Rotation paths and how fast each direction turns (degrees a step)
Each turn is a multiple of 5 degrees from 10 to 175, or 0.
path 1
[ 1.04  2.62  1.65  0.54  0.36 -1.58 -0.21 -0.31  1.07 -1.51  1.68 -0.34
 -2.16  2.70 -0.31 -1.16  1.34  1.56 -0.27  0.53 -3.61  0.43 -0.04  1.35
  0.83  0.67 -3.26  0.78  0.74]
[ 0.45  2.55  2.44 -0.43  1.14 -2.06 -1.87  0.66  0.65  0.92  1.34 -0.46
 -3.14  2.50 -0.47 -0.09  0.20  0.25 -0.32  1.09 -3.02 -0.07 -0.47  1.31
  0.37  0.48 -3.12  0.49 -0.79]
[ 1.63  2.77  1.88  0.56  1.46 -3.13 -0.93  0.47  1.30  1.12  1.68  0.25
 -2.12  1.52  0.51 -0.61 -0.03 -0.58 -0.49  1.79 -3.37 -0.26  0.28  0.37
  0.90 -0.63 -0.99  2.73 -0.41]
[ 1.05  3.36  2.25  0.87  2.39 -2.10 -0.56  1.18  1.02 -0.25  1.72 -0.96
 -0.56  1.65  1.45 -0.71 -0.13  0.12  1.22  1.14 -1.99 -0.14  2.22  1.43
  0.77  0.22 -1.49  2.57 -0.11]
[ 0.87  2.61  1.81  1.33  2.23 -0.51 -1.30  1.12  1.46  1.56  1.47 -0.32
 -2.16  1.09  1.46 -2.42  0.35 -0.32  1.43  1.60 -0.76 -0.33  1.24  2.65
  0.80  0.37 -2.43  1.55  1.15]
[ 1.63  3.12  2.16  1.21  1.05 -0.31  0.27 -0.28  1.87  0.62  1.01  0.63
 -1.95  1.66 -0.14 -2.87  0.42  0.11  0.80  0.67 -2.01  0.92  0.89  1.66
  1.97 -0.05 -1.91  1.22  2.52]
[ 0.72  2.74  3.59 -0.17  1.33 -0.17 -0.08  0.53  1.50  0.38  1.44 -0.94
 -1.99  2.60 -0.69 -0.80 -0.72  0.25  0.50 -0.01 -2.24  1.16  1.00  1.17
  2.17  0.99 -2.26 -0.62  1.41]
[ 1.12  1.04  2.69  0.78  1.47 -0.74 -0.64  1.03  2.55  1.75  2.25 -1.11
 -3.35  1.62 -0.03 -0.84 -1.30  0.02 -1.20  1.01 -2.75  0.43 -0.31  0.79
  1.99 -0.01 -1.43 -0.13  0.60]
[ 1.43  1.22  1.71  1.63  1.22 -1.52  0.58  0.79  2.46 -0.87  2.95 -1.43
 -1.78  1.73  0.88 -1.01 -0.25  1.43 -1.44  0.88 -3.44  0.24  0.72  0.73
  1.53 -0.06 -1.35  1.30  0.44]
[ 0.36  1.54  1.33  1.05  1.46 -1.01 -0.91  1.11  1.36 -1.07  2.45 -1.57
 -2.13  2.03  1.19 -1.16  0.89  1.67 -0.29  1.01 -2.44 -0.63  0.51  2.15
 -0.08  0.87 -3.54  0.67 -0.23]
[ 1.10  2.27  0.84  0.99  0.55 -1.61 -1.30  0.15  1.23  0.39  1.47  0.51
 -3.23  1.66  0.20 -1.93  1.62  0.57 -0.39  1.58 -2.75 -0.50 -0.72  1.85
  0.04  0.07 -3.33  1.52  0.33]
[ 1.36  4.03  2.33 -0.10  0.73 -2.56 -0.65 -0.10  0.43 -0.23  0.83  0.53
 -1.50  2.65 -0.50 -0.70  0.81  0.20  0.56  0.80 -3.42  0.23  0.51  0.91
  0.81  0.10 -2.29  1.82  0.31]
[ 0.79  3.22  3.18 -0.27  2.31 -2.11 -1.71  1.35  0.81  1.87  1.24 -0.51
 -1.99  1.94  0.31  0.03 -0.68 -0.69  0.78  1.26 -2.08 -0.03  0.96  1.11
  0.84  0.20 -1.82  1.26 -0.38]
[ 1.86  2.57  1.93  1.57  2.21 -1.68 -0.61  0.99  2.09  1.67  1.86 -0.16
 -1.64  0.71  1.12 -1.78 -0.46 -0.75  0.21  1.79 -1.89  0.03  1.33  1.07
  1.71 -0.59 -0.48  2.58  1.06]
[ 1.32  2.58  2.19  1.53  2.19 -0.26  0.22  1.04  1.88 -0.27  1.80 -1.09
 -0.70  1.51  1.27 -1.86  0.01  0.72  1.44  0.67 -1.60  0.52  2.43  1.96
  1.78  0.51 -1.60  1.37  1.75]
[ 0.85  1.74  2.34  1.06  1.47  0.71 -0.62  0.73  1.94  1.17  1.61 -0.75
 -2.96  1.75  0.32 -2.39  0.05  0.38  0.52  0.73 -1.30  0.17  0.43  2.45
  1.67  0.87 -3.04 -0.27  1.95]
[ 1.60  2.03  2.29  0.81  0.50 -0.61  0.28 -0.26  2.24  0.30  1.53  0.15
 -2.84  2.07 -0.95 -1.94 -0.03  0.56 -0.97  0.50 -3.27  1.02 -0.19  0.69
  2.38  0.08 -1.92  0.11  1.98]
Directions:
[-0.01  0.70 -0.31 -0.25  0.03 -1.04 -0.62 -0.06 -0.73  0.00 -0.34  0.50
  0.22  0.02  0.22  0.34  0.52 -0.28  0.39  0.34 -0.09 -0.50 -0.03  0.05
 -0.80 -0.22 -0.17  0.93 -0.77]
40
[-0.58 -0.35  0.31 -0.32  0.40  0.40 -0.90  0.59 -0.15  0.80  0.03 -0.43
 -0.58 -0.01  0.12  0.35 -0.28 -0.23  0.19  0.11  0.67 -0.40 -0.22  0.62
 -0.41  0.41 -0.67 -0.75 -0.51]
130
[ 0.06 -0.24  0.48 -0.12  0.44 -0.66  0.03  0.50  0.23  0.41  0.38 -0.53
  0.20 -0.13  0.16  0.92 -0.94 -0.39 -0.48  0.16 -0.33  0.06  0.23 -0.74
  0.28 -0.31  0.93  0.21 -0.63]
70
